In the data rows, the value 128 means zero.
Here are some points:
[138 158 114 106 100 129 164  78 145 197 114 223 110 161 137 104]
[ 84 113 110 111 113 202 135 206 143 127 138 117 142 144 171 137]
[139 108 143 133  73  97  70 185 152 126 155 106 163 153 153 119]
[121 139 106  89 127  52  98  79 119 144 142 207 168  90 109 128]
[127 101 143 168 136 115  71 109 165  84 139  35 158 111 119 102]
[169  59 129 140 188  88 103 167  61 119  70 127 158  90 113 143]
[134 113 132 120 101 142  82  92 104 152 138  66 112 115 119 133]
[ 73  42  98 152 105  82  81 154 147  64 179  45 217 182 145  77]
[ 72 180 144 153 119 150 191 102 193 120 147  96 135  91 149 134]
[141 115 113 120 130 147 105 134 109 103 104 147 114  78 122 131]
[147  88 157 114 123 178 172 173 153 130 142 147  96  85 116  99]
[111 131 123 165 153 187  96 184 132 157 142 157  94  72 152 174]
[135 153 117 107 131  98 111 109  93 138 156 186 112 147 112 136]
[150 100 161 209 140 113  75 109 101  68  66 119 176 132 139 154]
[196  99 128 139 137  46 159 144 141 116 121 117 135 149 135 105]
[121 131 151 121  84 120 151 116 103 113 160 184 137 133 121 103]
[ 87 164 168 150  86 215 152 169 177 101 139 125 109 118 133 126]
[154 106 116 137 161 131 135 131 112 151  98 127 154  87 115 157]
[135 136 114 133 154 130 101  64 141 152 127  92  89 117 115 165]
[102 117 159 149 145 176 104 114 165 145 112  40 115 145 152 185]
[123 166 111 113  93  54 137  99 158 137 175 169  97 137  90 118]
[ 79 158  93  27  99 141 175 146 138 146 127 168  85 139 106 111]
[198  74 131 185 158 123 148 161 109  55  89 115  95 119 168 131]
[152 108 188 109  99  94 133 140 125  75 171 144 190 170  95 134]
[ 70 106  91 123  99 167 144 123 179 148 143  80 113 177  82 145]
[162 111 184 188 113 142 104 186 182  88 161  15 166 184 187 121]
[ 95 108  99 168 114  90  94 107 134 134 142  77 176 167 159 135]
[129 204 118  65 117 101  78  73 115 126 120 132 172 127 132 131]
[173 116 157 120 147 147 136 126 116 150 132 169  72  74 155 128]
[108 145  71 150 102 194 155 152 225 126 120 113  37 140 140 143]
[ 89 183 168  64 132 104 157 151 176 136 160 173  95 155 151  64]
[136 173 124  99  91 127 117 140  96  94 163 145 121 168 126 131]
[165 125 119 106 149  38  53  42  97 142 121 187 230 119  81  62]
[143 182 136 132 119 173  99 126 163  88 159 158 126 167 156 125]
[140 151 166 162 111 174 147 145 172 101 163 127  92 115 209 121]
[122 125 133 117 129  71  83  73  92 161 152 156 188 126  78 163]
[121 115 118 115 161 108 115 168 191 126 111 194 134 169  67 124]
[125 109 140 186 117 100 111 130 116 123 135  87 210 107 138 151]
[100 128  56 133  76 136 108  99 111 188 147  57 126 174  81 155]
[ 83 137  82  43 110 127 153 157  88 187 110 154  75 147 150 104]
[141  88 156 153 155  92  93 105 111  92 112 102 193 101  94  86]
[ 91 145 127 141 118 124 170 117 127 130 141 127 106 118 148 157]
[144 171  74 108 149 112 110  27 114 170 118 152  93 155  72 121]
[118 114 129 151 152 162 163 137 151  73 101 100 124 130  94 166]
[140 158  83  72 154 139 144 103 183 163 166 171 134 182 134 109]
[183 136 174 103 102  78  92  60  90 100  96  85 202 139  74 155]
[160 135 122 150 106 122 134 107  88 108 121 123 159 112 132 110]
[102 157 103 107 170 194 143 131 128 168 114 128 143 142 124  86]
[182  56 153 174 137 107 155 177 101 116 108 154 110  79 148 103]
[121 156 120 111  83 136 117  99 201 123 100 132 144 138 122 166]
[124 150 135 139 111 178 175 174 149 129 155 152  83 159  95 112]
[129 142 108 115 153 125 149 160 133 151 138 192  86 111 133  90]
[148 142 168 114 128 128  68  59 149 116 112 108 220 135 110 137]
[ 93  69  97 122 172  83 114 128 104 124 113  83 139 157 147 131]
[136 161 104 135 142 175 125 110 172 151  93 112  84  82 135 144]
[160 155 135 104 133 100 101  48 121 147  97 110 171 126  71 132]
[164 125 122 139 150 134 166 134  96 132 161 141 111 104 110 144]
[103 142 123 135 105 127  79 172 172 114 177  91 160 149 105  94]
[166 143 143  83 143  51  90  56  55  95 112 115 166 121 108 155]
[127 158 146 114  95  68 101  14  99 168 103 132 173  98  95  91]
[131 205  94  73 137 148 170  94 107 142 165 241 160 101 126 126]
[121 112 139 137 129 155  94 163 128 126 151 136  50 120 117  99]
[157 113 111 115  99 111 124 171 122 128 126 102 110 131 162 115]
[131 119 103 110 166 156 140  88 121 131 119 114 128 120 155 177]
[112 140 129 109 112  79  62  58 123 136 130 111 178  96 116 144]
[110 149 145 146 161 174 149 132 161 152 122 109 139 136 175 155]
[118 152  86 108 110 180 168 168 188 163 144 136 123 118 129 147]
[ 97  85 184 148  79 115  66  98 133  89 139  87 193 187 108 119]
[125 169 119  67 100 176 153  97 116 148 112 116  95 107 138 119]
[163 125 160 155 177 134 121 141 151 104 141 141 109  82 145 132]
[137  90 158 104 154 126 169 151  80 137  46 141  86 123 173 115]
[134 133 138 112 112 155 161 176  92 112 138 165  87  66 142 157]
[118  97 123 121 163 194  91 162 198 120 151  65  66 148 166 187]
[116 104 159  88 119  80 100  62 120 148  85 135 157 165 109 104]
[131 138  82  90 192 147 156 194 115 145 124 155  70  92 177 124]
[141 146 105 117  91 141 162 165 171 153 119 159  98  75 213 127]
[127 160 167 130 100 147 135 105 140 104 119 155 146 152 119 152]
[ 93  91 121 234 128 121 193 168 129  87 152 117  97 114 183  99]
[139 139 120  67 127  98  96  88  83 173 116 186 201  85  78 113]
[154 137 133 131 101 123 134 135 122 116 140 167 123 101 100 145]
[135 124  85 163 175 125 110 169 110 134 136 176 140 125 127 121]
[ 86 135 135 110 105 143 109 117 111  89 151 140 146 130 158 130]
[142  60 178 194 192 100 129 157 115  89 147 121 157  95 142 111]
[102 112 128 150 111 187 141 112 163 142 110  93 104 103 138 128]
[119  96 118 108 152  83 115 125 106  82 150 174 112 135 121 151]
[135 150  98 105 106 132 166  80 136 133 131 207  78 146 100 163]
[ 99 123 156 167  57 132 145  95 145 104 101 126 181 112 140 172]
[134 130 108 107 144 132 152 152 145 189 122 152  84  93 131 147]
Then 24 other points, each followed by its number:
[138 137 125  70 106 102  77 102 127 101 128 116 155 120 155 103] 0
[173  69 136  95 159 121 143 183 130 102 150 117 118  79 137  78] 1
[126 176 106  90 143 175 177 178 108 173  97 155  85 135 131  82] 2
[123 163 139 130  77 129 184  99 180 145 165 174 142 147 113 146] 3
[133 124 104 124 159  93  96 151 113  82 176  74 177 135 124  90] 4
[120 124  96 127 160  86 129 109 101 144  95 141  98 140 133 133] 5
[158 130 122 101 124 132 150 177 149 138 179 189  81 131 145 122] 6
[ 63 138 128 147 159 138 128 132 119 118 122  89 120  83 160 182] 7
[119 125 133  91 164  90 148 135  66 138 172 166 155  96 117 103] 8
[169 130 140 134 140  45  86  82  87 139 120 130 203 155 142 101] 9
[186 121 149 195 147 142 142 166  88  83 103  96 132  69 138 131] 10
[132 197 101 133 157 118 158 118 138 143 135 172 115 148 153 107] 11
[ 88  77 123 108 140 135 131 130 134 146 117 127 108 163 123  84] 12
[102 115 137  59 135 103 137  92  95 107 137 151 141 137 136 149] 13
[164 158 118 109 104 120 133 131 113 150 115 146 162 180 167 168] 14
[108  71  64 193 155 128  98 141  93  93 114  88 117 143 100 131] 15
[ 97 158 111 134  75 200 157 124 132 129 131 119 114 146 122 109] 16
[140  57 151 152 174 130 144 192  72 141  54 125 140 102 147 117] 17
[104 166 140 148 101 170 136 139 163 142 162 122 120 153 124 157] 18
[ 94  71 104 175  90 156 127 147 150 107 174  52 101 158 152 127] 19
[169 104 145 140 128 128 115 109 109 166 106 132 148 121 117 147] 20
[134 147 135 107 143 112 150 161 131 143  81 185  96 129 119 148] 21
[129 169 127 119 133 110 181 122 133 157 157 196 140  93 137 107] 22
[ 68 119 117 161  95 159 164 155 150 156 114 103 112 157 159 153] 23
Which of these numbered points is nearest to each point below, looking only along the 5 directions in which the first points spread most? Its number follows each.
[124 159 127 104  80 171 136  95 160 143 159 190 184 135  80 161] > 3
[106 147 151 163 126 152 146 148 135 117  88  95  85 105 113 167] > 7
[135  63  92 198 167 157  79 116 114 133  60  57 127 129 131  97] > 15
[ 97 122 107 119 127 105  98  73 153 147 170 116 183 138 106 161] > 0
[129 127 159 164 174 100 134 166 124 127 168 132 122 121 125  80] > 1
[111 133 145 138 133 122 112 135 104 109 148 137 154 163  78 114] > 0
[181 153  93 109 150 135 149 154 128 137  79 165  84 127 117 103] > 21
[117  82 112 187 146 118 134 136 105  96  98  76 130 134 143 108] > 15
[109 141 136  95 178 143 191 157 122 160  99 206 118 112  95 125] > 21
[172 163 172 146 121 148 177 123 139 102 154 213 125  94 112 110] > 22
[166 118 115 108 206  94 100 149  32 100 127 161 109 112 118  91] > 8
[ 72 173 171  79 104 121 123  78 147 146 161 168  98 162 146 136] > 3
[ 66 133 151 211 156 165  96 174 192 104 133  66 188 146 152 114] > 19
[117 146 134 134 108 165 188 121 142 196 143 136 100 145 163 103] > 16
[151 197 121 105  65 178 152  88 178 182 103 151  67 173 123 167] > 16
[178 130 152  66 148  82 158  88  75 171  92 187 110 158 124 133] > 8
[142 131 137 153 150 159 126  73 125 142  47  36 108 148 116 158] > 7
[107 105 132 147 170 143 122 212 127 128 173  58 110 154 170 117] > 19
[129 103 156 161 206 116 118 130  67  56 113  94 124  95 146 164] > 10
[102 123 111 141 137 180 109 138 156 138 139  91 105 154 122 146] > 23
[144 103 145 155 150 162 118 137 110 138 160  79 177  94 160 168] > 7
[146 140  78 118 135 174 217 166 136 170 118 153 112 112 127 109] > 2
[116  77 100 108 147 103 103 138 149 141 102 133 107 151 159 107] > 12
[133 101 134 134 153 115 100 182 102  92  96 147 108  84 114  78] > 1
[161 132 122 126 120 106 166  90 176 107 124 137 135 110 113 133] > 14
[139  79 118 114 161 111 121 119 124 173  67 163 102 103  77 162] > 5
[172 119 115  74 186  90 136 145  77 161  96 171 174 138 104 143] > 8
[ 91 125 101 198 118 128 133 102 136 117 128  60  92 119 167 145] > 7
[119 167 111 103  94 127 160 209 150 126 140 178  80 132 157 103] > 6
[125 166 156  50 161  88 117  74 115 121 129 154 144 131 141 111] > 13
[133 212 153 121  94 144 181 106 146 166 164 157 147 106 118 105] > 3
[140 171 150  84 129 111 137 173 122 131 166 201 123 114 143 111] > 22
[103 153 110 116 124 179 147 110 136  97 138 178  95 131 139  96] > 11
[ 79  80 137 181 128 120  90 119 128  91 151 101 199 135 125 120] > 4
[135 148 128  79 140 159 160 160  75 156 131 170 112 128 110 187] > 21
[167  63 163 138 139  79  63  56 101 150 135 117 186 142  50  45] > 9
[142 138 127 110  84 147 126 112 105 148 142 114 135 107 138 160] > 14
[114  41  86 100 172 104 123 177 121 145 103  79 101 123 138 102] > 15
[ 97 162  82  95 133  98 104  59 110 171 145  88 185 155  80 130] > 0
[141  87 172 127 157 135 141 159 112 125  98 105  92  93 111 116] > 17
[128 133 134 113 155  99  99 106 117 129 131 150 131 123 107 130] > 13
[133 125 121 123 169 123 125  67 108 115  95 138 168  97  93 143] > 20
[140 145 143 102 117  61  78  77  68 100 130 201 136  91 100 109] > 8
[166 110 123 117 121  76 136 132 111 133 179 144 138 129 122 154] > 13
[127 159 178 114 111 137 159 140  85  74 148 180 116 150 111 107] > 22
[ 93 117 116 132 151 139 160 168 144 154 182 163  71 124 152  99] > 6
[148 115 133 147 140  89 110 171 119  97 125  23 206 171  94 104] > 4
[ 96 111 117 120 118 108 142 172 152 155 122 140 132 106 136  91] > 12
[144 163 104 142  70 153 120 109 172 101 169  96 141 141 144 134] > 18
[137  87 109  88 191 142 102 141 107 115  60 133 133 164  96 144] > 5
[129 132 112 212 137 135  97 235 100 169 115 123 130 114 120 155] > 1
[157 115 113 168 131  50  95 144 100 126 146  93 187 145 133 134] > 4
[169 107 172 107  83  34 106  54  26  92  93 101 201  85  75 134] > 9
[102 129 144  82 161  94 141  97  89 142 130 170 196 128  99 106] > 13
[136  66  74  99 225  83 110 137  83 125  59 145 106 106  89 123] > 5
[166 116 192  88 119  24  66  87  75 134 125 102 196 143  97 106] > 9
[112 106  99  92 167 117 130 172 106 132  95 204  99 113 136 165] > 21
[107 156 103 107 140 140 153 155 161 173 139 161  80 136 172 117] > 2
[125 167 110  61  97  90 140  58 112 182  78 100 100 174 100 108] > 13
[103 117  76  49 113  84  96  83 103 161 110 160 176 110  78 137] > 13
[105 106 154  85 146  71 104 119 107  95 103 153 136 130 131  89] > 8
[150  75 135 202 101 152 109 148  72 100 129 128 136 133 124 129] > 10
[113 215 154 103 130 145 161 127 144 151 105 139 113 173 150 127] > 16
[159 164 162 171  54 140 115  75 145 128 176 141 125 166 122 128] > 3
[192 130 147 140 144  93 115  90 106  83 131 144 106 113 138 131] > 20
[117 156 115 192  89 145 153  91 141 112 160 101 119 120 100 173] > 18
[143 149  97 160  96 179 157 116 155  82 105 106 147 162 151 142] > 18
[123 105 114  82 129 151 136 121 126 136 154  86 100  94 135 165] > 7
[180 108 112 120 161  79 120 105  93 110 122 161 111 111 114 145] > 8
[ 60 165  87 110 117  99 165 134 143 169 100 164 117 120 136 119] > 11
[ 82 156 140  88 151 125 129 103  51  82 103 192 137 111  89 155] > 13
[107 105 154 128  95 177 114 103 102 157 117  70  85 148 156 150] > 7
[115 195 124 109 125 153 156 154 155 110 190 193 124 176 164 141] > 3
[110  79 110 138 139  88 123 146 151 119 147  44 160 131 165 141] > 15
